Turns, then the turns between two rows, first turn first; the first pair answered:
turn z976:
[ 37   6  15 -22   0 -11  12 -46 -10 -15 -16  -4  -4  11  12  27  -3  35
  19 -20] => [ 11 -13   5  11 -17  21  20 -15 -22 -18 -11 -33  -7  27 -10  29 -14  35
  24 -19]
[ 34  -4  40  37  -4 -16  -3 -31 -15 -11 -12 -18  -7  29   8  18 -14  29
  12  15] => [-21 -23   8  30 -30 -10  22 -14   7 -19  -1 -30  -2  56 -10  -2 -14   3
  13  18]
[-29  23  -6 -30  -9  26  25  40   3   3  13 -36 -13  48 -26  19  -1   0
  25 -34] => [  1  37  -4 -73  11 -10  20   3  24   6  12   2 -15  31   1  18  10  -5
  16 -41]
turn z595:
[ 15   3  13 -27 -23 -15  56 -35  60  -8  -8  16  -1 -13   3  23  41 -15
 -18  35] => [ 23  -3  27 -14 -26 -20  60 -53  52  -5  -5  10  -2  -8   1  25  30  -8
 -12  36]
[ 26  -3  14 -16  15 -19  -5 -24   8  -7  12  22  14  -9  -7   8 -10  16
  -2  18] => [ 26  -7  18  -9   9 -15  -7 -20  -6  -8  11  16   9   0 -11   7 -16  25
   4  15]
[-12  -1 -13   3   7  10   9  -1   9 -11  18  10  21 -15  -3 -11  -6 -25
  17   4] => [-10   3  -8   5   7   7   8 -11   8 -11  16   7  19 -10  -2 -12  -9 -21
  17   3]
[ -4  -8   8  29  -4  -7   5 -12 -15   0  -3 -15  -2  -5  -8  -1 -13  -3
  12  -8] => [ -1 -10   2  30 -10   1   5   3 -16   3   0 -23  -5   1 -10   5 -15   5
  14  -7]
turn z866:
[  3   0  -2  -8   3   5   0  27   2   4  18   3  -3 -18  -3   7  -7  -7
   0   7] => [  4   2   0 -18   1  -4   0  22   5   4  17  13  -5 -10   1  12  -9  -8
   3   6]
[-17 -19  40  12 -18  -7   5   6 -20  -1   1  -8   5  18 -27   5 -27  19
   5   6] => [-34 -24  14  14 -14   8   1  23 -15  -3   3  -6  19  -2 -33  -5 -16   3
   1  13]
[-24   5 -17  15  -2  11  30 -12  -3 -23 -24 -31  -3  36  -9  -4  15 -21
  13  -6] => [-26   4 -19   9   0  10  35 -15   1 -25 -22 -26  -5  36  -5 -10  18 -20
   8  -5]
turn z372:
[ -4  -4  17  13   4   5  -5   3 -13  -3   2 -10  10 -18  -3   4 -15   6
  -4  11] => [ -2  -5  23   5   6   4  -5   1 -14  -3   5  -6   0 -11   0   5 -11  13
   0   5]
[  3 -18  -1  -2   1 -10   4  -8 -14  -3  13  25  16   6 -24  -5  -8   3
  15   5] => [  1 -18  -2   3  -1  -7   2 -11 -11  -2  13  21  21   1 -22  -6  -7   1
  17   5]
[ 24   3  -2 -43   2 -16   0   8  23  10   0  17 -13  22  14  14  12   6
 -15   6] => [ 13   2 -18 -41   4  -9   0  12  24   8  -1  21  -2   2   9   4  16  -9
 -22   7]
[  3   8 -22 -17  11 -27   1  -4   5 -16 -20  14  11  -9   7 -16  19  -3
  -3 -26] => [ -1   6 -23  -3  14 -18  -1   4   1 -19 -22   5  10 -19   4 -23  21 -10
  -3 -24]
turn z141:
[ 16  -5   3  12  -2   7 -11  10 -18  -5  -3 -11 -10  -8  13  10  -7  12
   4  -4] => [  4  -4  -7 -21  -7   1  -6  19  -2   0   0  -5 -17   7  13  10  -4   9
  -5  -5]
[-26 -30 -14  28   1  16  -1 -28  -7   3  14  12  27 -20 -29 -12   1 -23
  15   3] => [ 34   1  14  24  25  11 -27 -16 -23   9  -7  17  12 -40  -2   8  11   7
  11  -4]
[  6  16  19 -20  -5 -43  10 -49  27 -15  -5  18   6   7  29  -5 -17 -30
 -10 -15] => [ -4   7  19  -4  -6 -41  16 -57  23 -19  -4  15  12   4  24 -13 -24 -37
  -2 -13]
Now pairs of rows:
Between the rows of a pair lie 2 to 3 turns.
[ 12  -9  13  67  -3  24  -2  49 -41   0 -31 -20 -16 -11  -8  24 -34  19
   9 -16] => [-10  -3   0 -40 -32 -13  13  55  12   4 -14   9 -50  46  14  28 -25  24
  -8 -27]	z372 then z141 then z976
[-14  13 -15 -12  -5  -9   1  11  25  -4 -30   5 -27   0  14  -7  14 -33
 -33  11] => [ 11   7  11  47  10   4 -15  -8 -15  -4 -27  -5 -11 -23  11   2   4 -21
 -19  12]	z141 then z976 then z976
[ 33  25 -14 -27  32   8 -15  21  14   9 -28  25 -12 -31  23   1  19  -3
  -5   5] => [ 15   2 -23   2  33   2  -3 -22   9   2 -12  34  16 -43   5 -18   7 -40
   6  11]	z141 then z141 then z976
[-29 -14 -18 -73   1  -5  10   8  30  -6  16  22  -5  10   3  -5  19   4
  -8   0] => [ 13  -5  13 -25  33 -15  -7 -56   5  -9  10  40  21 -35   7  -6  14  -2
  -2   1]	z141 then z976 then z141
[  0 -11  17  44 -11  15   0  -8 -28  -9  20 -12   5   9 -14  -2 -13   5
  14  10] => [  2  -2  12 -28 -18  -7   3   6  -1  -5  14   3 -25  42   6   8  -3  20
   4  -2]	z372 then z141 then z141
[-21   8   3 -17  -7   5   8  24  14  -5  -2  -1  -9  20   9   2  -3   5
  -6  -1] => [ -5  12  27   2   0 -10   8 -20   9  -5   2  10  -5  14  14   1 -12   6
   0  -5]	z141 then z976 then z866
[-17   5 -10  35 -16  37  -4  78  10 -17 -41 -63  14   5   0 -14  -8 -23
 -12   7] => [-29  14 -28 -32 -17  -2   6  48  54 -21 -38 -30  15   3  15 -29  10 -49
 -33   5]	z141 then z976
[-23 -24 -11  12 -21  15  17  38 -21   7  23 -19  -7  23 -24  22 -14  21
  12 -11] => [  1 -15   7  -5 -17   2   8  25 -19  10  26  -5 -21  30  -8  33 -15  39
  10 -19]	z141 then z372 then z141
[ 20  15  17 -31  -5 -31   0 -16  13  -4 -13  10 -16  23  18   3   6   4
  -4 -15] => [ -2   0   0 -17 -11 -30  13 -39  20  -6   2  15   4  17   4 -14   3 -19
   0  -9]	z372 then z595 then z141
[ -3  -9 -14 -18   2  31  27  31  16  -1 -25  -5  40 -14   3  -5  15 -38
 -22  -3] => [ 37  11  19 -35  19   4  13  -3  12  -1 -32  13  26 -12  34  12  12 -16
 -21 -15]	z976 then z866
